Each path below is one point turned by a fixed rotation once a step. After each direction that follows a path, write how fast that rotation turns it, in degrees a step (0 if it stays still).
Each turn is a multiple of 5 degrees from 10 to 175, or 0.
Each row of a path follows its step; steps can be skipped.
path 1
step 2: -22; -15; 31; 0; -16; 33; 4; 1; 2; 16; 19; -1; 1; 11; 19; -3; -15; 21; 22; -16; 5; 5; -18; -4; -25; -19; -1; -21; 4; 19; 16; -9; 15; 32; -2; -8; -2; -2; -14; -11; 1; 12; -13; 7; 18; -26; -14; -21; 7
step 8: 8; 9; -14; 5; 2; 8; -18; 14; -3; -15; -28; 34; -31; -8; 17; 13; 11; -14; -9; -25; 19; 13; 9; -12; -19; 0; -1; -8; 2; -12; 1; -5; 13; 18; -14; 22; 13; 2; -32; -2; 0; 13; 17; 14; -1; 16; -34; 20; -6
step 10: 15; 0; 15; -17; 13; -6; -28; 19; -2; -1; 28; -7; 8; -19; 5; -2; 1; 8; 23; -20; 25; 10; 24; 5; 11; -16; 18; 12; -4; 19; -12; 14; -1; -10; -8; 5; -7; -18; -1; -35; -17; -1; 36; 35; 5; -4; 14; 5; 12
step 13: -15; 3; 5; 18; 11; -2; 13; 3; -17; -3; 26; -10; -38; -1; -9; 22; -17; 12; -21; -11; 1; 11; 22; 31; -23; 5; -28; 9; -3; 24; 11; -18; 11; -2; 28; -10; 1; 2; -16; -1; -12; -12; -4; 8; 7; -27; -21; 10; 6
step 20: -7; -4; 34; -42; -25; 42; -6; -16; -1; -14; -6; 8; -8; -6; -16; -31; -6; 2; 5; 24; 12; -9; -8; 4; 2; -1; -22; -12; 4; 0; -6; -3; 18; 14; -3; 5; -13; -26; 2; -3; -6; 16; 2; 13; 13; -26; -15; -8; 14
step 25: 6; -30; 4; -3; 27; 7; -26; 8; 26; -3; -11; 0; 15; -17; 11; -4; -19; -12; -8; -1; -11; -11; 22; 23; -9; -18; -11; -6; -9; -32; 12; 14; 10; -8; -1; 23; 7; -11; -26; -20; 21; 6; 12; -13; -4; -4; -33; 14; -1
step 28: 11; 22; -15; -16; 15; 9; -35; 4; -2; 9; 23; -9; 5; -2; -10; 12; -5; -2; 31; -29; 14; -12; 7; -8; 9; -7; -27; 13; -2; -2; 2; 14; 22; -5; 5; -14; 22; 10; -14; 18; -40; 16; 12; 25; 17; -2; 3; 5; -1
-2; -6; -1; -1; -2; 7; 0; 4; -3; 8; -5; 0; 0; -7; -1; -3; -6; -6; 13; 0; -4; -5; -4; 8; -4; 0; -2; -5; 0; -6; 4; -4; -6; 3; -5; 3; -12; -3; -4; 3; 0; 3; 4; -3; 1; 0; 1; -1; -1 | 80
-4; 0; 3; -2; -5; -1; 1; 3; 1; -1; 2; 2; 0; -8; -12; -2; 7; -4; 4; 11; 2; 3; -2; 6; 2; 3; 7; 4; 0; -2; -11; 6; 5; 4; 3; -2; 2; -1; 1; 7; -3; 4; 1; -1; -9; 1; -4; 0; 1 | 170
-4; 7; 1; 2; 2; 6; 1; 8; 3; 3; 7; 1; 1; -3; 10; 1; 5; -1; 3; 0; -2; -6; 6; 3; 3; 1; 4; -1; -2; 8; 2; 0; -2; 9; 3; -1; 0; 3; 1; -2; 0; -4; -1; -4; -7; 2; 11; 1; 13 | 85
11; 7; -7; 3; -2; 4; -9; -5; -2; 0; -1; -6; 5; -2; 5; 7; 5; -1; 5; 3; -4; 2; 4; -4; -5; 1; 3; 1; 2; -1; -6; 11; -6; 0; -2; 1; -2; 0; -6; -1; -4; -3; 4; 2; -5; -2; 4; -1; -8 | 160
-4; 0; 8; -3; -4; -1; 4; 2; 6; -1; -2; -11; -3; 1; 3; -4; -4; 5; 7; -2; -5; 9; -2; -3; -2; 3; 5; -3; -4; 1; 11; 7; -1; -4; -3; 1; 5; 7; 5; 7; -5; -1; 1; 3; -4; 6; 3; 2; -3 | 70
path 2
step 0: 8; -26; 5; -33; 6; -4; -5; 15; -33; -11; -3; 28; -15; 8; 11; 16; 20; -16; 22; -17; -2; -11; -6; -12; 5; 0; 0; 1; -6; -6; 26; -4; 12; -9; -2; 29; 3; -9; -20; -5; -16; -14; 8; -25; -9; -28; 19; 31; -32
step 4: 2; -2; 27; 15; -8; 0; -16; 31; 3; 33; 2; 26; 9; 12; -31; -11; 27; 21; -10; -25; 0; -24; -1; -3; -19; -20; 2; -24; 6; 19; 2; -28; -8; -5; 4; 23; 19; 11; -14; 9; 17; 1; 3; -17; 15; -12; 1; 4; -21
step 6: 0; -23; 8; -5; -29; 16; -16; 9; -7; 13; -25; -3; -25; -26; 0; -15; 0; -25; 10; 13; -10; 1; -17; 11; 2; 14; -11; -13; 17; -17; 19; -15; 33; -8; 11; 38; -12; 3; -3; -20; 21; -19; -2; 21; 20; -18; 2; 10; 17
step 7: -23; -2; 5; -17; 17; 17; 9; 29; -17; 10; -16; 11; 7; 5; 4; -11; 10; -24; 9; -45; -14; 12; 18; 0; -12; -8; 3; -16; 7; -5; -1; -8; 13; -15; 21; 5; -13; 8; -28; -29; -15; 16; 17; -9; 9; -4; 6; 47; -12
step 14: -16; -11; 32; -9; -1; 15; 9; 19; -10; 0; -8; -18; 2; 11; -2; 2; 28; 3; -14; -37; -9; 10; -4; 42; -19; -3; 14; -17; 15; -16; -29; -18; 24; 6; -3; 0; 23; -10; -21; -8; 13; -11; -15; -3; 0; -13; 0; 29; -3
step 20: -22; 7; 5; 10; -10; 6; 5; 19; -20; 6; -18; 23; 39; 6; -22; -13; 5; -16; -15; 5; -21; -18; -4; 6; -1; 14; -12; 0; 16; 21; -27; -15; 17; 15; 28; 31; 0; 17; 14; 13; 8; -11; 15; -6; 17; 1; 9; 20; -28
step 28: 16; 8; -9; -31; 1; 12; -23; 19; 16; -36; 2; -13; -13; 40; -4; -1; 18; -11; 16; -16; -12; -12; 9; -23; 2; 24; 2; -3; 0; -17; -17; -10; 17; 24; 8; 16; -4; -12; 7; 2; -4; -33; 17; -8; 7; -12; 5; 17; -27
-3; -3; 10; 4; 3; -3; 5; -5; -5; 3; -1; 8; -1; -1; 6; -2; 2; -10; 6; 6; -2; -6; -5; -2; 1; 3; -3; 4; 5; 1; 2; 4; 0; -2; 4; -6; 3; 3; 1; -5; 1; -6; -6; 2; 1; -3; -1; 14; 3 | 55
4; 0; -3; 7; 5; 2; -5; 2; 0; 3; -2; -5; -5; 4; -4; -6; -2; 2; 7; -3; -8; -6; 0; 5; -3; 7; 7; -9; -7; 4; -4; 2; -4; 1; 14; -2; 5; 4; 7; -2; -2; 1; 2; 2; 0; 3; 3; 2; 2 | 135
-4; 1; -7; -1; 0; -3; 2; -4; 11; 1; 1; 9; 3; 1; 6; -6; 7; 2; 8; -3; 1; 3; 5; 0; 0; -4; -2; -4; -2; 1; -1; 0; 7; 11; -5; -2; -2; -2; 8; -2; -5; 3; 4; 2; 1; 7; 2; 6; 7 | 175
-6; 1; 0; -1; 1; 5; 3; 3; -7; 7; -6; -4; 1; 8; -1; -10; -8; 0; -5; 0; 2; -1; 1; -7; -4; -1; -4; 2; 1; -8; -4; 4; 5; 5; 1; -7; -5; -4; 6; -1; -5; -1; -6; -5; -5; 6; 0; -1; -6 | 170
